In the rows, zero is written as 128.
One hidden turn or mirror swaps the rows below in pairs. Which row is each named row swapped with?
The rows were stretched afterwards, more along some directions than others.
pepo: [135 150 121 117  92 145 149 129 143 123 148 126 131 177 158 111 123 151
 112 105 118 157]
mas: [107 122 102 124 145 148 120 148 117 121 128 138 161 130 127 144 155 114
 117  94 104 141]
fime: [124 135 149 142 123 139 136 102 113 103 139 148 118 147 142 126 120 128
 117 120 142 108]
Pofun: [149 134 125 117 143 159 157 128  69 121 120 135 177 133 110 119 138  56
  95 108 106 183]
gib: [145 165 134 126 150 117 125 111 127 164 105 146 110 160 100 136 131  98
 173 128 119 134]
netu: [162 108 113 121 143 158 149 118  96 132 145 124 120 127 110 129  91 149
 108 161 112 167]
didu: [148 133 130 138 129 105 103  53  95 141 132 133 113 130 114 159 147 137
 142 164 121 134]
teze: [149 161 135 131 144 108 124 119 132 167 106 146 108 158  98 143 131 109
 174 128 123 132]
Kino: [153 145 114 129 140 141 131 104  80 156 148 119 146 150 153 131 152 128
 128 142 100 124]
ves: [140 138 128 131 140 103  96  51 107 144 131 122 114 131 118 158 156 140
 163 173 129 122]
kab: [125  97 110 126 153 120 147 107 126 105 135  94 140 125 155 104 114 142
  97 123 123 173]
feg: [166 100 120 129 139 150 141 113  91 132 128 124 123 125 100 124  90 141
 113 155 106 165]
bim: [118 127  96 130 147 140 127 146 110 132 137 136 156 131 130 144 157 127
 109  90 107 136]
zeri: [147 130 121 111 145 160 153 138  68 126 115 133 174 133 111 118 138  62
 102 105 112 176]
nup: [147 162 141 133 146 118 125 111 132 155 102 140 112 155 104 134 131 100
 175 128 123 130]
nipu: [145 126 114 120 155 157 150 133  63 131 125 127 170 129 103 116 138  61
  98 109 107 170]
dineg: [123 153 162 128 118 110 137 153 132 102 135 154 128 135  97 107 116 133
 124 108 129 125]
bupeg: [131 160 165 124 114 105 140 154 132 115 143 151 118 139  89 119 116 147
 121 113 132 126]
Rana: [144 130 121 117 141 156 155 138  75 129 119 130 176 128 110 111 138  60
  95 101 111 183]
deti: [125  99 125 121 154 118 137 109 130 116 140 103 139 118 158 125 125 141
 102 122 119 174]
Gov: [149 167 130 113 123 122 158 134 146 156 168 138  66 166 121 135  98 180
 123 153 141 112]
Pefe: [149 163 141 130 143 122 127 115 126 153 108 156 115 160  97 142 128  95
 167 128 120 138]
givo: [133 144 112 118 103 150 147 116 135 127 140 115 146 167 159  95 129 139
 116 119 107 159]
mizap: [145 160 136 132 150 118 122 114 128 157 104 143 112 164 100 136 134  98
 172 120 121 130]
bago: [135 158 123 108 132 129 149 136 145 163 170 147  65 162 120 149 101 178
 128 160 144 112]
Dav: [114 105 113 143 110 145 119 123 117 143 120 100 144 115 106 106 134 131
 141 153 119 167]
Nikab: [106  91 120 132 144 124 141 116 139 111 147 107 134 132 149 129 112 153
 103 125 124 166]
momi: [141 128 139 130 132 132 113  83 115 123 114 112 103 121  92 119 127 156
 126 122 124 101]
Kan: [146 131 122 111 141 164 155 137  76 127 118 125 171 135 110 116 137  63
 104 114 110 177]
sesig: [110 119  92 139 150 142 123 139 106 141 133 137 158 140 119 140 162 120
 118  96 105 134]
tobo: [143 127 141 122 134 136 118  81 118 120 106 112 114 120  91 120 132 146
 122 118 124 113]
masi: [143 131 119 110 141 163 153 138  78 121 121 126 172 128 110 113 137  63
  98 108 113 178]
pufam: [150 121 141 119 154 103  85 102 130 115 133 141 109 141 130 135 135 158
 153 111 126 105]
lifaf: [120  93 103 130 159 125 134 101 115 123 139  92 147 120 148  99 121 130
  95 122 107 173]
doteg: [146 126 145 131 131 136 120  74 112 119 109 114 110 121  97 118 126 144
 126 120 120 107]
bine: [148 121 138 129 135 101  77 102 130 115 126 142 115 131 138 140 133 152
 147 106 128 104]
dafir: [119 108 107 145 117 150 122 125 100 141 119 104 148 118  97 100 136 117
 140 148 113 165]
fon: [116 102 109 116 147 127 143 112 134 121 145 101 145 121 158 109 124 140
 106 127 123 176]
Kabi: [119 110 120 146 117 146 118 122 113 142 119 100 142 117 104 105 134 116
 150 152 117 169]
Nuva: [139 158 120 100 133 122 149 116 149 162 170 139  70 153 116 132 104 181
 120 154 140 110]
gurof: [142 136 104 138 142 148 125 109  82 158 152 122 149 143 151 139 154 118
 125 146 105 127]
meza: [148 118 142 130 135  92  87 110 129 118 123 146 103 142 132 146 132 165
 153 103 139  98]
gel: [139 131 144 132 125 130 114  88 119 129 108 119 106 118  87 126 126 148
 126 125 122 108]
Soze: [119 152 158 132 118 110 133 160 137 115 149 151 119 141  94 118 112 146
 121 118 131 124]
rodi: [154 146 141 129 127 106 105  56 105 137 138 134 109 136 122 167 145 151
 145 167 125 126]
rera: [146 123 137 134 138 101  95  98 114 109 142 145 118 141 131 130 139 158
 144  98 127  97]
lum: [114 105 117 143 111 148 121 114 115 137 122 103 141 122 107 106 132 120
 148 158 119 168]
vusuv: [123 153 161 138 111 110 139 159 129 124 153 150 115 141  91 116 111 141
 114 110 128 124]
bivu: [150 166 137 132 150 120 127 108 127 165 107 142 107 155 101 132 133  95
 175 129 121 127]
Lon: [148 127 147 121 149 106  92 102 130 108 132 137 100 149 138 144 130 164
 157 108 133  88]
turo: [168 108 118 115 144 154 149 129 104 133 136 111 112 120 108 126  85 151
 113 149 115 159]
Sipo: [110 118  93 132 158 149 119 145 107 138 134 136 157 130 118 149 157 115
 123 104 104 141]
nuv: [145 130 113 141 146 141 126 113  80 152 148 114 136 152 157 145 147 129
 146 149 109 120]
sakug: [119 128 143 152 134 142 136  90 104 105 136 143 141 147 142 115 128 114
 113 115 134 120]

deti pairs with pufam
didu pairs with feg
pepo pairs with sakug
rodi pairs with netu
ves pairs with turo
mizap pairs with Rana

